(in the rows, 128 means zero)
Each named move below is a turn or a mirror, shown by a few rows before and after it. Which moves, in which order, take the first row of each later pair to the second? The first pair is answered.
riba:
85	133	177	111	149	121	105	124	120	84	146	107	88	156	115	112	118	111 => 101	117	168	105	165	155	124	137	117	104	166	143	109	155	120	79	123	114
133	128	113	120	121	115	150	107	129	120	138	142	142	103	129	121	113	124 => 128	138	115	128	118	99	145	99	126	113	129	126	137	104	129	133	110	125
126	124	149	109	95	90	122	137	122	101	104	120	110	140	137	155	120	144 => 151	101	136	95	118	131	149	150	120	126	137	169	136	136	141	106	127	145
nuza:
124	121	121	126	125	108	124	128	130	123	133	144	108	117	165	111	98	140 => 125	126	118	156	108	113	120	123	128	144	112	153	129	110	145	116	97	124
150	120	93	106	143	147	136	112	130	143	117	131	164	102	165	141	124	109 => 124	134	111	135	129	133	124	117	128	148	99	111	165	101	117	158	141	88
110	138	145	140	129	107	131	141	119	129	111	101	143	120	61	147	153	108 => 130	119	141	80	163	103	146	130	121	95	159	101	112	132	126	127	137	139
Kabal:
143	113	129	111	129	126	149	144	114	124	149	138	131	124	121	124	137	130 => 120	120	143	123	140	122	130	142	119	122	145	125	123	130	101	125	139	128
118	141	143	119	137	124	135	83	123	102	128	129	106	134	190	119	98	146 => 86	159	155	157	138	132	114	80	130	117	106	120	108	133	158	124	104	133
89	129	140	126	179	125	108	120	120	115	136	68	108	113	135	134	103	121 => 102	136	114	166	143	138	102	121	126	152	97	97	151	94	127	151	102	98

Between the rows of a pair lie 2 to 3 moves.
161	129	117	93	147	108	135	131	107	143	134	111	150	111	150	153	136	116 => 127	133	129	130	170	137	132	137	113	169	136	125	164	114	112	131	152	106 => Kabal, Kabal, riba
147	134	135	169	116	150	144	143	136	163	101	145	175	95	86	115	158	120 => 192	130	114	111	88	97	153	135	125	120	101	116	146	92	143	155	139	139 => riba, Kabal, riba
129	133	129	120	146	124	131	120	135	90	141	106	98	156	151	112	110	163 => 106	140	138	150	157	148	118	116	139	106	134	108	106	159	126	102	114	152 => riba, Kabal, nuza
98	120	135	112	179	129	108	96	122	127	141	59	151	112	116	148	149	84 => 153	100	107	78	170	136	136	101	114	135	150	97	173	101	153	141	147	88 => Kabal, riba, Kabal
106	148	103	156	113	158	109	139	150	178	116	146	132	128	81	112	136	103 => 130	127	109	73	158	143	128	125	147	126	172	127	86	144	145	97	120	142 => nuza, nuza
112	129	145	114	140	123	120	117	122	105	134	97	103	130	122	134	128	139 => 106	123	143	126	155	153	122	124	128	128	147	124	120	127	109	108	132	130 => riba, Kabal, nuza
160	149	88	125	115	130	158	125	135	162	124	190	175	109	163	95	140	163 => 115	169	119	160	104	111	143	138	128	170	100	162	182	109	79	110	171	136 => nuza, riba
105	162	131	157	104	112	107	136	124	129	119	89	108	113	89	143	131	130 => 147	124	115	122	136	157	148	153	118	151	172	147	139	110	110	91	134	142 => riba, Kabal
114	124	138	156	133	152	140	145	114	157	130	147	152	128	84	102	146	116 => 136	112	137	99	149	137	162	145	111	128	168	142	125	139	117	90	141	138 => Kabal, Kabal
128	124	104	86	136	111	126	107	140	103	140	149	129	143	154	127	141	136 => 109	142	108	119	115	96	106	105	142	109	107	130	135	140	133	154	143	121 => nuza, riba, nuza
149	124	111	119	123	143	123	116	137	143	120	133	147	109	165	142	127	117 => 144	133	121	105	120	115	119	116	126	123	119	108	125	112	163	159	129	119 => riba, nuza, Kabal
146	121	129	100	167	142	140	123	119	119	181	135	118	117	143	103	116	138 => 159	128	104	125	142	145	127	110	133	122	148	141	127	110	182	128	96	139 => riba, nuza
136	128	121	166	91	119	119	138	138	145	99	142	146	118	109	138	134	131 => 167	110	121	109	112	113	150	140	128	124	143	148	129	126	144	116	127	157 => riba, Kabal
146	109	110	98	130	138	139	152	148	99	133	131	83	142	147	95	104	154 => 140	128	94	157	87	144	118	144	151	128	74	139	114	121	123	134	102	128 => riba, Kabal, Kabal
107	124	144	114	153	138	141	134	109	144	140	109	143	120	79	128	164	104 => 122	134	132	124	117	118	130	125	107	141	106	100	149	111	87	163	156	94 => Kabal, riba
125	135	91	153	109	112	95	107	143	119	87	125	115	141	161	154	111	157 => 116	124	101	178	118	142	116	130	137	163	99	158	156	134	95	113	143	137 => riba, nuza, riba
94	111	153	117	190	173	136	125	125	143	180	132	128	135	85	79	152	128 => 102	127	146	86	172	111	110	96	130	86	158	72	78	140	147	139	121	141 => Kabal, riba, nuza
111	149	118	104	165	102	139	102	145	122	123	118	121	123	159	147	118	126 => 118	154	107	128	145	106	136	101	146	145	102	127	145	111	154	160	124	112 => Kabal, Kabal
170	129	115	119	92	104	99	139	144	99	133	152	113	136	195	158	108	162 => 127	151	126	194	92	137	77	145	156	133	102	169	131	139	149	145	111	145 => Kabal, nuza, nuza
128	135	109	96	95	115	133	118	108	134	121	90	142	101	119	180	163	85 => 92	130	133	74	151	130	131	115	109	121	168	77	110	133	115	141	165	105 => nuza, riba, Kabal
161	124	126	126	82	128	139	150	139	153	122	181	136	128	132	123	105	150 => 99	136	167	142	122	137	124	146	136	144	140	157	106	148	92	103	115	158 => Kabal, Kabal, riba
120	130	121	94	139	122	112	96	124	101	129	93	120	114	167	164	124	109 => 127	114	118	112	165	176	130	111	124	141	152	141	156	112	153	114	138	108 => Kabal, riba
95	159	154	149	113	103	99	135	135	122	118	80	117	134	63	149	132	112 => 146	125	139	71	162	126	133	132	132	94	185	107	100	143	145	102	115	152 => nuza, riba
120	125	134	99	139	111	115	99	140	118	117	80	143	128	120	143	119	118 => 122	114	130	104	162	149	129	112	145	141	137	118	167	126	116	104	124	119 => riba, Kabal, nuza
190	115	96	87	121	138	154	119	132	126	142	144	163	102	176	143	115	120 => 162	134	97	147	106	158	133	118	139	161	104	154	189	92	141	152	123	93 => Kabal, Kabal, Kabal
106	152	148	97	116	117	142	161	104	105	129	137	126	147	121	152	134	146 => 113	149	139	93	124	121	141	160	108	103	132	139	118	145	135	147	128	148 => Kabal, nuza
117	127	130	128	148	160	125	130	143	144	146	136	128	137	146	115	118	129 => 98	136	144	127	146	130	117	127	141	127	135	105	109	142	133	134	124	126 => nuza, riba, nuza
110	137	122	137	123	112	120	120	146	142	106	112	148	113	111	146	128	131 => 107	130	127	116	155	122	122	111	147	129	137	108	126	124	139	122	120	153 => nuza, nuza, Kabal
126	132	146	131	110	99	141	144	112	120	113	106	120	133	90	147	149	105 => 158	113	127	120	107	117	163	154	109	137	121	143	150	121	104	130	150	104 => Kabal, riba
111	147	130	159	125	139	107	116	141	132	127	135	114	140	132	115	116	144 => 115	137	129	144	138	148	116	124	141	132	146	145	114	139	131	102	121	148 => nuza, riba
110	146	128	142	137	117	129	122	150	155	105	110	154	136	92	129	147	122 => 140	128	115	117	160	144	146	121	152	155	136	137	160	134	127	101	144	137 => nuza, riba, nuza
131	96	123	111	179	157	146	145	124	164	190	160	126	159	137	80	128	136 => 111	103	145	105	184	131	138	141	120	142	196	124	103	167	111	96	136	137 => nuza, nuza, nuza
155	115	116	77	141	107	130	110	113	105	143	102	103	123	166	154	128	131 => 125	128	135	105	127	90	114	114	109	107	116	81	104	124	111	175	143	110 => nuza, nuza, nuza
97	146	139	142	124	92	90	109	121	114	102	93	103	134	137	156	123	136 => 115	117	140	126	172	155	130	132	120	149	162	149	129	138	135	79	138	143 => riba, Kabal
157	86	99	74	148	131	168	162	122	132	146	122	107	128	180	104	150	133 => 83	133	130	138	125	93	112	144	131	122	84	63	80	133	128	156	148	114 => riba, Kabal
96	141	142	151	139	96	123	127	143	137	109	95	126	143	85	143	126	154 => 164	111	114	94	134	98	164	134	131	130	140	123	138	129	143	126	119	170 => Kabal, riba, Kabal
144	134	102	114	136	119	129	102	129	119	130	111	137	110	166	148	127	115 => 115	136	129	110	163	120	125	104	131	111	149	97	117	124	151	130	133	127 => riba, Kabal
110	132	135	170	114	155	120	142	131	153	116	165	135	146	103	99	131	125 => 143	119	132	99	118	117	139	136	119	101	154	140	94	155	153	111	118	153 => riba, Kabal, Kabal
159	135	89	135	113	131	130	114	124	147	99	164	163	114	171	156	108	127 => 129	141	119	96	126	79	117	104	113	101	115	100	111	129	157	179	113	134 => riba, nuza, nuza
91	122	142	134	161	157	136	139	124	150	135	116	145	126	60	111	158	101 => 157	96	113	74	157	148	170	143	118	132	166	141	147	121	120	108	151	119 => Kabal, Kabal
103	161	156	168	148	145	107	111	171	119	130	99	112	132	98	154	146	136 => 166	127	129	136	144	167	157	135	161	147	161	155	157	113	101	119	161	130 => Kabal, nuza, riba
132	121	131	148	105	102	116	121	139	126	112	109	97	128	123	147	138	151 => 135	105	142	134	136	134	136	135	141	134	149	135	105	136	120	99	146	159 => riba, Kabal
120	123	145	141	88	111	129	143	128	123	159	118	89	157	51	119	154	139 => 146	113	132	151	79	137	140	148	128	149	150	158	123	139	59	108	159	130 => riba, Kabal
115	129	126	156	107	131	132	137	130	135	113	142	133	131	112	124	124	127 => 122	127	128	124	104	107	135	133	126	107	121	125	111	139	131	135	118	137 => Kabal, riba, Kabal
106	122	146	150	129	123	131	147	117	144	128	127	129	132	59	113	154	124 => 165	104	118	118	114	123	158	154	115	147	135	165	150	119	103	108	146	131 => Kabal, Kabal, nuza
145	131	118	101	143	140	135	106	150	105	133	137	148	133	168	130	107	92 => 140	139	116	126	123	137	124	106	155	114	106	133	158	129	156	149	103	82 => riba, nuza
161	122	102	134	107	137	131	117	141	131	120	137	135	119	174	137	112	131 => 132	129	126	113	127	116	121	112	143	99	136	105	92	138	167	135	116	148 => riba, Kabal
111	158	146	153	141	127	106	123	133	140	131	91	122	125	88	128	147	113 => 160	130	121	138	136	158	138	135	134	168	145	139	160	110	115	105	147	115 => riba, Kabal
81	164	133	201	126	157	95	133	159	128	102	140	102	136	140	116	94	137 => 146	144	109	126	116	125	127	129	147	89	127	140	88	133	210	129	78	162 => Kabal, riba, Kabal
138	122	120	122	146	131	138	140	126	130	135	117	146	130	110	125	146	97 => 116	129	124	130	151	126	121	128	131	115	134	96	126	138	108	136	138	101 => riba, nuza, Kabal
165	126	117	135	88	131	142	146	129	144	119	174	130	136	134	119	123	145 => 138	132	143	112	111	104	131	143	127	108	139	129	82	157	134	118	122	164 => Kabal, riba
108	138	136	125	179	138	97	107	115	100	136	85	132	124	104	131	139	130 => 135	134	112	152	151	162	107	111	118	140	113	122	179	100	106	141	139	107 => Kabal, riba
121	142	128	144	137	143	140	130	136	106	140	127	113	145	166	106	112	162 => 111	143	133	165	136	158	143	142	131	129	134	142	136	139	123	94	127	146 => nuza, nuza, riba
97	134	114	133	155	125	117	126	130	146	107	87	166	108	122	129	124	96 => 117	124	103	107	171	133	128	120	131	132	130	102	159	109	166	114	110	113 => nuza, nuza
129	127	139	112	118	105	124	133	116	114	135	119	111	142	122	132	135	140 => 135	130	131	120	107	103	120	135	112	119	123	118	121	133	121	147	139	130 => Kabal, Kabal, nuza
118	121	172	131	157	108	126	154	134	147	140	137	135	130	82	127	160	90 => 134	129	155	132	118	90	116	145	133	143	110	127	142	116	96	165	151	80 => Kabal, riba
123	119	137	152	164	168	112	136	113	131	143	175	111	157	140	84	108	176 => 127	146	132	177	94	110	85	124	113	115	75	136	113	138	130	166	105	153 => nuza, Kabal, riba
